In the data rows, the value 128 means zero.
Every row has a hidden score. How much higher is the second row's score than the first row's in each pair? 10 means about the same, 20 much higher and 0 much lower. The score is a weighted sum of the row's numbers plus the product of two more (or one squared), each taken from its middle value.
[120 126 126 131 118 112 128 111 142 135 136 146 120 161 114 131]
[120 109 113 116 114 120 130 132 118 120 152 108 122 120 114 126] ~ 7
[118 131 141 176 163 158 109 186 130 110 108 141 175 110 131 109]
[120 125 122 118 134 136 116 136 152 134 108 133 148 133 116 131] ~ 12
[135 132 143 113 132 127 109 137 140 137 108 129 115 127 126 148]
[113 124 146 113 114 112 149 111 110 134 148 108 133 122 121 126] ~ 6
[136 168 150 140 129 126 109 111 134 110 114 177 115 138 114 135]
[128 150 113 113 125 124 114 115 163 139 120 160 136 117 129 165] ~ 8
[122 116 113 113 114 119 132 114 114 119 153 108 119 110 114 121]
[116 130 113 113 114 114 136 118 137 121 143 108 115 129 116 126] ~ 10
[159 109 113 116 121 119 134 111 110 127 125 108 121 110 161 120]
[117 109 136 116 114 112 133 111 152 124 138 149 115 165 114 159] ~ 18
[138 133 113 113 114 127 121 111 110 124 130 130 124 110 114 150]
[134 133 147 129 148 151 109 135 125 125 108 150 152 110 136 122] ~ 10
[118 127 121 114 114 115 137 111 148 126 129 157 118 161 114 141]
[114 114 113 113 114 112 125 111 154 144 127 164 115 130 114 145] ~ 8
[113 124 114 113 114 112 131 120 132 137 140 150 115 142 114 143]
[113 109 132 113 114 112 148 119 110 138 138 114 117 146 137 111] ~ 10
[113 134 113 113 114 112 135 111 137 129 137 112 115 123 114 123]
[172 145 204 161 194 214 109 218 120 110 108 108 222 110 137 110] ~ 14
[113 109 113 148 114 112 144 144 154 155 125 117 116 119 114 109]
[124 134 113 113 114 130 130 111 116 119 144 109 115 120 114 150] ~ 14
[125 126 113 113 115 148 117 111 131 116 136 108 120 110 139 168]
[113 120 113 113 114 112 131 125 140 126 130 139 115 134 133 129] ~ 8
[119 133 113 113 114 116 130 111 117 119 141 108 122 115 114 136]
[113 120 120 113 114 112 136 116 126 132 137 144 115 155 114 149] ~ 12
[113 138 139 170 147 144 109 178 133 110 108 139 157 115 130 109]
[113 109 130 127 114 112 143 117 110 130 137 108 132 121 114 109] ~ 15
[113 131 113 113 114 112 128 111 130 116 143 108 124 119 114 116]
[124 134 122 113 116 114 131 111 154 140 134 138 121 115 114 139] ~ 10
[113 123 113 113 114 116 130 111 140 128 128 119 118 127 124 123]
[113 129 143 113 114 112 146 111 110 136 146 108 129 116 114 131] ~ 10
[118 109 113 113 119 119 127 114 133 140 126 118 120 110 127 117]
[178 109 113 113 127 124 135 111 110 130 125 108 125 110 189 111] ~ 7
[113 109 130 145 121 115 116 160 160 124 114 108 115 110 141 109]
[113 140 113 113 114 126 130 111 153 132 130 108 123 110 114 121] ~ 9
[113 109 113 113 115 125 132 111 165 129 125 108 115 114 122 119]
[113 117 115 119 114 121 129 111 153 117 127 108 115 110 126 109] ~ 9
[113 112 123 126 114 117 117 147 136 112 150 108 115 110 114 109]
[113 109 113 134 119 112 143 142 110 144 129 108 115 138 128 109] ~ 11
[128 146 152 176 172 150 109 163 130 116 108 179 148 110 127 109]
[113 109 127 123 120 112 129 158 135 128 127 108 115 115 138 109] ~ 10
[146 146 191 191 214 206 109 194 110 110 108 165 211 110 146 109]
[113 121 114 113 114 117 127 120 123 120 135 108 115 119 127 111] ~ 8
[113 114 113 116 117 129 126 129 139 117 131 108 115 111 128 109]
[141 136 165 138 177 179 109 146 113 131 108 164 187 110 143 109] ~ 12
[113 130 113 113 114 120 124 125 121 121 137 108 120 110 114 125]
[113 124 113 113 117 119 131 113 119 133 135 124 125 110 114 135] ~ 11
[146 140 162 156 154 148 109 156 127 110 108 153 159 136 114 121]
[144 132 113 113 114 116 126 111 142 138 115 189 117 144 114 115] ~ 7
[131 122 119 124 114 112 140 111 130 117 154 145 115 170 114 163]
[131 109 123 113 114 112 144 111 110 133 138 133 115 157 144 137] ~ 9
[119 127 127 113 114 112 137 111 151 144 132 155 115 138 114 133]
[130 121 119 123 147 143 109 132 123 151 108 143 137 110 124 117] ~ 11
[113 135 114 133 118 112 110 145 130 148 108 159 120 126 114 129]
[126 123 113 113 114 118 133 122 130 135 141 108 127 123 114 139] ~ 10
[113 130 113 113 114 123 122 111 130 126 142 108 115 115 116 126]
[142 109 113 156 137 112 160 111 110 131 126 108 115 166 196 109] ~ 10
[155 157 166 136 161 136 109 121 141 110 108 171 115 110 114 138]
[130 146 171 178 179 175 109 183 127 110 108 150 179 110 131 109] ~ 7
[118 145 113 123 122 130 117 113 117 143 120 126 139 110 118 136]
[113 128 113 113 114 112 128 144 171 122 128 150 115 139 114 128] ~ 13
[166 152 206 189 192 206 109 220 126 110 108 108 216 110 131 109]
[113 135 113 124 116 124 130 111 116 138 126 120 135 110 114 137] ~ 12
[113 137 119 124 121 112 117 119 140 155 108 159 115 128 117 109]
[133 109 116 116 114 112 159 111 110 132 154 143 115 176 152 150] ~ 13
[146 156 113 113 114 149 134 111 148 110 144 108 115 110 120 176]
[167 109 113 127 114 112 172 111 110 132 144 156 119 178 194 109] ~ 5
[113 135 115 113 114 112 136 111 110 129 146 116 125 117 114 139]
[113 125 117 113 114 112 134 114 125 132 135 144 115 153 114 142] ~ 12
[146 137 160 151 179 168 109 152 122 133 108 171 153 110 127 109]
[120 146 113 113 125 144 119 111 148 132 135 112 115 110 127 157] ~ 11
[164 156 168 145 172 194 109 160 114 110 108 131 195 110 131 110]
[124 146 165 170 165 162 109 166 118 110 108 164 157 112 116 109] ~ 12
[113 109 113 132 118 120 132 117 132 136 117 126 115 110 118 109]
[146 144 171 175 210 199 109 192 116 110 108 167 209 110 139 109] ~ 8
[153 109 121 126 114 112 151 111 129 110 162 158 115 200 114 188]
[138 124 144 133 141 154 109 149 137 110 108 122 146 125 131 139] ~ 6
[113 109 147 125 114 112 155 113 110 135 141 108 130 152 142 109]
[165 109 113 128 147 132 134 115 110 141 118 108 115 110 179 109] ~ 7
[113 109 152 130 114 112 156 111 110 127 149 108 150 134 114 109]
[113 129 113 136 125 125 110 133 154 124 108 145 135 118 118 112] ~ 5
[120 109 113 113 114 118 131 134 129 119 123 108 115 167 124 126]
[144 109 113 134 137 121 139 120 110 144 117 108 115 110 156 109] ~ 8
[113 109 117 113 114 112 139 111 110 132 137 119 116 137 136 123]
[133 130 120 119 140 145 109 145 122 147 108 134 143 110 129 127] ~ 8
[169 109 113 113 114 112 156 111 110 121 152 133 115 178 167 147]
[122 134 113 113 124 123 136 115 142 131 121 118 115 132 114 138] ~ 7
[113 109 120 151 124 116 124 169 140 132 112 108 115 110 143 109]
[113 118 113 113 114 118 124 120 140 129 145 108 121 110 114 131] ~ 12
[113 109 117 129 118 116 121 149 153 129 125 108 115 118 128 109]
[179 154 219 198 217 220 109 214 113 110 108 128 225 110 126 109] ~ 13
[126 128 113 113 114 132 137 111 136 110 139 108 115 146 141 135]
[113 109 127 124 114 112 138 125 119 124 134 108 115 133 127 109] ~ 8
[113 109 113 152 126 112 152 141 110 135 124 108 115 162 152 109]
[115 121 113 113 114 122 124 113 147 126 138 108 115 118 128 142] ~ 10
[139 146 162 186 177 163 109 174 118 110 108 157 162 122 117 109]
[117 119 129 113 121 112 121 111 146 144 118 123 115 146 119 135] ~ 9
[113 109 113 113 115 112 130 117 129 139 133 131 120 126 135 134]
[113 131 113 113 114 123 124 111 134 128 136 111 115 121 114 130] ~ 11
[133 142 147 140 158 162 109 154 133 110 108 155 159 110 129 135]
[113 128 120 119 114 112 126 130 138 131 128 134 115 155 126 135] ~ 10
[120 109 113 137 114 113 133 123 141 120 154 108 119 129 114 109]
[113 109 113 118 122 118 131 116 137 147 120 116 123 110 127 115] ~ 10
[113 118 135 113 114 112 146 111 110 136 142 108 126 132 125 118]
[113 110 138 129 114 112 144 116 110 126 151 108 137 110 114 109] ~ 11
[215 147 113 170 114 112 157 111 110 110 202 183 115 175 114 255]
[113 109 113 122 120 119 133 135 144 135 126 108 115 110 131 109] ~ 6
[113 111 113 119 119 114 131 139 140 119 129 108 116 116 114 112]
[113 109 113 113 124 130 132 111 141 152 122 108 115 110 134 112] ~ 11
[113 116 116 113 114 116 131 122 122 130 137 108 122 120 116 112]
[113 109 113 123 120 118 128 111 144 135 130 108 115 116 119 114] ~ 11
[137 142 133 153 164 172 109 160 119 110 108 143 172 110 114 109]
[121 109 113 163 137 112 146 140 110 158 145 134 116 137 154 109] ~ 6
[183 163 201 212 213 200 109 206 119 110 108 158 197 110 114 109]
[182 109 113 189 167 112 153 113 110 136 110 108 115 132 223 109] ~ 8
[148 157 156 126 151 158 109 149 135 110 108 149 141 110 124 149]
[113 118 127 113 114 112 140 114 110 135 139 109 115 145 121 126] ~ 8
[123 146 140 168 139 138 109 128 136 110 108 140 134 153 114 126]
[131 127 113 113 117 119 131 111 121 126 129 108 115 122 121 140] ~ 3
[113 122 115 113 114 119 131 112 119 112 147 108 120 114 114 136]
[130 141 146 113 145 134 109 130 128 145 108 154 144 110 125 139] ~ 10
[113 128 113 113 114 117 127 113 133 136 126 150 117 110 114 145]
[141 109 113 113 138 135 130 111 110 154 117 108 116 110 163 109] ~ 11
[116 138 113 113 114 112 131 125 128 122 141 122 115 119 114 125]
[113 142 122 134 114 112 114 140 140 146 113 141 115 133 114 109] ~ 10
[113 127 118 116 114 112 133 121 110 127 144 108 119 122 114 135]
[120 132 114 115 119 133 123 126 125 137 118 127 131 110 114 132] ~ 9
[113 109 113 118 115 112 142 118 110 136 135 113 115 134 132 109]
[113 109 120 164 137 114 113 186 167 140 121 108 115 110 131 109] ~ 7
[168 143 191 180 220 227 109 225 110 110 108 149 241 110 150 109]
[126 131 142 131 117 112 116 128 142 110 120 140 115 154 114 155] ~ 13
[140 140 139 152 174 177 109 157 120 110 108 164 193 110 135 109]
[137 126 113 113 135 125 119 120 143 142 108 117 124 110 123 144] ~ 9
[146 128 113 113 116 137 116 111 133 112 127 117 115 110 128 168]
[136 109 120 122 114 112 164 111 110 130 145 113 121 181 193 109] ~ 11
[113 109 147 120 114 112 154 111 110 131 147 108 126 158 150 109]
[129 145 150 151 156 155 109 161 122 110 108 141 155 110 129 113] ~ 8
[139 141 113 113 114 126 120 111 125 110 131 135 115 138 146 164]
[146 109 113 113 119 112 149 111 110 130 133 108 116 143 172 109] ~ 6
[117 129 113 113 114 116 141 111 143 132 135 108 115 110 120 130]
[126 122 132 114 120 120 123 128 153 124 116 124 125 172 114 144] ~ 16
[113 129 113 113 116 125 125 125 155 145 112 121 116 124 120 120]
[138 147 117 113 114 144 111 111 110 110 131 120 160 110 114 144] ~ 12
[113 141 113 135 140 133 112 124 146 149 108 138 125 110 126 109]
[113 128 119 113 114 112 126 143 130 134 137 152 115 146 114 121] ~ 10
[113 117 113 113 114 119 128 120 167 122 139 108 117 121 124 115]
[113 135 118 113 123 145 121 111 129 110 133 120 115 110 132 155] ~ 12
[113 109 130 130 114 112 137 133 110 124 142 108 125 115 114 109]
[114 135 131 149 143 145 109 147 148 138 108 161 142 110 122 109] ~ 8
[113 109 115 125 116 112 152 114 110 133 134 123 115 161 150 109]
[126 135 113 113 114 136 127 111 131 110 135 108 115 127 121 132] ~ 10
[124 131 113 113 115 112 121 111 170 141 118 164 115 124 114 144]
[113 132 113 113 126 127 128 120 140 145 116 122 124 111 120 133] ~ 9
[162 141 178 125 188 199 109 142 110 120 108 152 203 110 141 111]
[156 153 113 113 114 139 116 111 110 114 137 112 132 110 114 166] ~ 7
[151 143 113 113 114 151 126 111 110 110 148 108 115 110 119 182]
[127 134 125 120 147 143 109 115 131 127 108 131 145 110 126 142] ~ 11
[113 153 113 126 114 112 110 126 142 174 108 175 115 141 114 114]
[113 123 113 113 115 133 125 142 150 114 128 108 115 127 115 109] ~ 12
[130 126 114 113 114 119 133 117 116 110 158 108 115 110 114 134]
[120 109 131 113 114 112 145 111 110 134 140 130 120 161 144 132] ~ 13
[113 138 113 113 114 144 122 111 115 118 145 108 115 124 121 148]
[133 137 113 113 114 115 128 119 148 117 147 133 115 119 122 125] ~ 8
[113 109 113 163 120 112 125 162 182 140 125 108 115 110 121 109]
[113 129 113 117 114 112 131 111 153 123 130 159 126 147 114 136] ~ 14
[126 137 113 130 144 139 109 144 131 117 108 143 145 110 127 115]
[134 109 113 113 114 112 148 111 110 133 143 135 115 158 149 134] ~ 12
[113 125 113 113 114 112 133 114 142 132 133 146 116 144 114 133]
[113 109 113 113 124 114 138 141 129 142 126 108 115 123 125 109] ~ 8
[113 125 128 113 114 112 133 111 112 132 140 108 119 126 114 125]
[164 109 113 135 146 123 139 111 110 142 124 108 115 110 172 109] ~ 7
[113 132 116 141 135 119 109 145 150 134 108 176 136 121 115 109]
[114 128 113 113 114 123 132 111 110 118 151 108 115 110 114 147] ~ 12
[116 122 113 113 114 119 120 129 155 120 139 108 115 113 128 118]
[113 120 166 124 114 112 164 111 110 130 156 108 157 140 126 109] ~ 10
[129 112 124 123 114 112 139 111 132 130 146 146 115 173 114 162]
[113 126 161 125 114 112 155 111 110 138 155 108 144 122 114 124] ~ 7
[113 126 113 113 114 125 133 113 154 134 127 117 115 128 114 128]
[113 134 113 113 121 126 119 119 146 147 115 142 125 110 116 128] ~ 8
[122 122 128 129 116 112 125 112 144 115 131 136 115 160 114 156]
[113 120 136 154 142 135 109 174 128 124 108 120 155 110 136 109] ~ 5
[123 109 113 113 114 120 128 131 148 110 145 108 115 110 123 126]
[142 153 164 160 161 159 109 167 123 110 108 129 170 110 115 109] ~ 9
[113 140 122 113 119 124 127 111 155 150 124 140 115 125 117 142]
[144 109 113 113 125 116 136 111 110 134 127 108 118 117 157 116] ~ 8
[113 122 121 113 114 120 126 111 143 144 134 108 115 134 114 145]
[174 151 209 182 197 211 109 198 126 110 108 115 221 110 121 109] ~ 9
[113 128 123 113 114 112 135 119 110 136 132 135 115 127 115 132]
[113 137 128 124 114 112 135 113 110 130 132 121 115 134 122 131] ~ 11
[114 131 124 127 114 112 121 133 133 129 141 161 115 182 116 146]
[113 109 115 140 114 112 155 139 110 146 140 122 120 159 126 109] ~ 7
[147 176 166 131 122 127 125 111 130 110 158 144 115 152 114 158]
[113 109 113 171 154 112 138 154 110 149 119 108 115 118 165 109] ~ 3
